0: [101 126 120 134 134 187 135 183 119 132 131 124 114 187 116 123  99 138
  94 184 112 176 116 115]
1: [ 87 124 111  96 123 174  65 111 153 137 102 103 110 108 108 124 124 125
  73 174 174 179  95 115]
2: [ 89 162 115 130  88 101  65 192 163 117 155 111 119 117  94 129  96  91
  92  89 196 161 145 205]
3: [111 133 108 146 114 179 161 150 123 133 142 138  56 209 144 178 101  71
 117 191 136 114  90  98]
4: [ 94 112 114  91 156 168 164 111 127 101  99 173  71 127 165 114 180 108
 101 190 127 107 106 124]
5: [209 107 134 139 167 124 154 163 190 102 104 142 169 174 120 128 124 179
 188 117 118 137 120 144]
6: [171  98 125 106 190 129 167 145 151 104  77 152 164 164  95 131 126 192
 183 135 123 184  76 167]
7: [ 92 170 135 160  85 109 109 120 110 107 109  96  78 100 133  96 100 132
 101  89 124 121 161 128]
8: [147 141 123  93 104  82 101 117 100 130  80 121 131 127 139 136 109 108
 176  88 143 119 105 111]
9: [162 130 147 141  58 115 116 143 137 181 180 107 175 176 159 195 161  80
 164  75 123 143 156 106]
10: [149 110 101 167 105 108 115 153 189 109  93 133 172 103 107 101 106 186
 196 123 163 175 115 182]
11: [ 72 176 150 119 127 120  97 117 116 123  87 118  99 118 215 115 127 105
 151 100  98 110 127 120]
12: [ 91 139 111 164 108  74 124 135  98 159 171  96 193 105 114 110 104 111
 125 136 166 133 193 171]
13: [168 113 161 134 186 146 191  91  78 102 156 102 128 104 164 140 114 148
 110 114 131  76 136 131]
14: [102 130 125 114  99 171  91  99 110 148  82 120  94 159 148 112 171  98
 106 178 118 103  97 106]
15: [162 123 108 103 164 158 160 171 215 118 116 188 137 149 123 136 111 185
 177 160 114 168  80 106]
16: [113 113 136 120 100 179 134 114 118 122 102 109 128 177  99 157 194 182
 169 173 143 105 108 140]
17: [ 92 163 146 116  94 140 143 103 102 124 149 104 105 132 161 128 155  94
 113 135 101 127 139  86]
18: [130 111 113 117 182 168 184  83 109 112  90 179  74 106 150 125 187 185
 105 167 107  91  97 104]
19: [ 93 179 141 114 108 182  80 115 143 107 152 151 107 100 154 123  87 115
 137 109 113 106 135 118]
20: [100 166 145 116 112 136 107  90 106 126 146 129 118 167 176 122 186 124
 135 177 121 107  97 104]
21: [ 82 147 109 129 104 123  93  89 120 119 106 124  90 107 130 105 105 113
 103 116 105 115 117  94]
22: [136 127 135 173  96  87  78 182 175 124  74 180 179 115 100 124 117 103
 175  75 184 195  96 189]
23: [ 95 147 146 178  87  87  80  92  99 115 180 107 179 112  71 129 114  88
 141 121 186 118 175 121]
24: [187 112 149 131  69 112 122 128 124 162 164 125 101 109 178 125 103 122
  85 124 110 126 146 126]
25: [129 101 185 127 159 163 177 168 190  96 156 146 101 121  88 135  70 127
 108 178  97 204 110 116]
26: [189 141 135 138  98  95 119 178 113 103 158  94 189 138  86 100 122 129
  80 114 156 176 156 186]
27: [100 130 137 146 115 175 137 161 128 161 175 118  80 209 124 155  96 103
 118 160 102 135 129 116]
28: [ 84  97 120 121  94 189 168 113  98 112 168  99  91  93 154 128 158  81
 100 168 139 122  90 101]

[170 101 131  76 187 149 185 115 121 111 142 110 105  89 142 111 164 165
 117  90 108 100 117 136] 13 18 4
[183 113 127 137  82  93 114 151  89 189 175 122 151 177 176 199 156 117
 126 137 111 122 195 120] 9 24 17
[138 139 121 150  86 112 113  98 113 175 130 122 188 153 119 222 106  97
 202 103 117  97 161 109] 9 8 23
[190 127 127 128  72  89  84 155 113 151 155  90 104 123 191  91 105  98
 116 110 120 105 156 106] 24 7 8
[ 90 151 122 164 111 118  96 121  97 143 152 140 179 129 100 137 113 125
 125  95 200  99 186 115] 23 12 7
[ 96  98  98 109 174 172 171 111 200  96  72 181 115  98  79 132 166 172
 104 142  93 115 109 106] 18 4 15
[161 109 120 133 121 182 169 166  92 165  92 134 188 190 112 212 116 175
 168 168 103 189 111  89] 0 6 16
[178 135 121 132 114 101 112 171 104 162 168 117 120 114 184 122  77 114
  79 110 120  83 169 120] 24 7 17
[ 93 206 130 122 110  92 125 116 101 100 137 134  93  84 174 112 100  86
  97  98  98 114 188 108] 7 17 21
[ 87 183 103 194 101  96  97 138  80 109 150 106 170 123 180  96 124 136
 118 115 206 102 166 133] 12 23 7
[ 92 119 145  90 185 158 161 117 116 125 173 183 111 144 197 129 188  75
 105 113 103 108 105 111] 4 17 20
[ 64 135 140 130 121 110 127 109 107  87 101 194 115  82  85 115 187 140
 128 118 106 122 120 156] 21 4 7
[175  96 123  89 190 191 155 142 103  97 147 101 100 119  97  97 125 153
 106 195 110 142 110 126] 0 25 13
[ 95 147 124 107 108  92  86 129 102 120 163  99  95  98 185 131 146 113
 104 117 106  98 145 108] 17 21 11
[190 136 100 169 157 126 119 113  91 100  79  91 171 198 117 121 172 167
 182  78 111 105 105 146] 5 8 16
[109 130 129 121 101 148 114 105 154 108  68 192 102 116 105 118 108 167
 150 186 140 137 119  83] 21 14 1
[151 139  91 164  91 113 107 128 100 104 103 112 183 139 113 139 134 100
 197  90 115 108 139 193] 8 10 12
[ 87 127 162 125 134  84 119 118 109 201 169 105 131 107 156 137 135  90
 106  83 140  97 113 117] 17 24 21
[102 130 138 153 100  98  83 101 155 194 175 115  86  98 129 118 128 106
 116 127 117 102 101 126] 21 24 17
[ 96 105 143  99 116 186 147 139 176  95  94 151 153  98  86 134 112 143
  76 192 163 161 121 100] 1 25 0
[176 146 144 120 106 118  96 212 120 140 161 124 129 106 149 117  92 107
 126  74 127 126 199 138] 24 26 7
[157 108 123 142 188 167 183 167 171 112 106  96  81 193  95 111 115 197
  97 192 147 158 143  99] 0 25 15
[159 133 105 101 164 178 187 170 195 122 113 124  93 114 112 109  99 107
 110  73 113 202 111 110] 25 15 0
[174 105 102 129 103 151 166 203 134 208 103 151 147 176 101 212 109 182
  98 166 113 149 101 127] 0 15 27
[151 187 164 114 125 107  81 113 111  99 168 100 111 131 167 111 178 115
 124  76 114 132 198 117] 17 7 11
[158 124 115 179 135  84 122 132 100 188 130 115 181 172 106 178  98 124
 196  92  97 105 212 111] 9 12 8
[155 125 155 158 190 127 133 188 188 124 154 124 122 103 100  94 112 114
 107 105  99 181 149 110] 25 5 0
[131 108 132 121 109 110  95  81 108 113 178 131 121 120 124  91 108  99
 107 116 113 126 158 118] 21 24 17
[110  89 136 100 162 180 150 132  93 138  88 145 179 101 118 110 156 169
 155 155 114  95 104 149] 16 18 6
[103  90 144 121 185 165 183 111 178  69 118 178  88 129 118 123 171  90
  82 180 114 159 121 135] 4 25 18
[162 102 144 112 158 100 187 113 141 103 139 114  62 127 122  90 147 165
 116  97 132 132 104 175] 13 18 6
[128  96 110 154 117  92  95 162 109 106 188 101 184  73 114 131 136  90
  86  91 171 104 147 174] 12 26 23
[152 128 116 143 118  78  92 151  92 144 188 120 131 119 209 134 142  85
 114  80 121  99 170 120] 24 9 17
[168  78 110 156 160  84 139 151 153 120  86 141 150 145 100 145 117 193
 189 112 127 119 130 177] 5 6 10
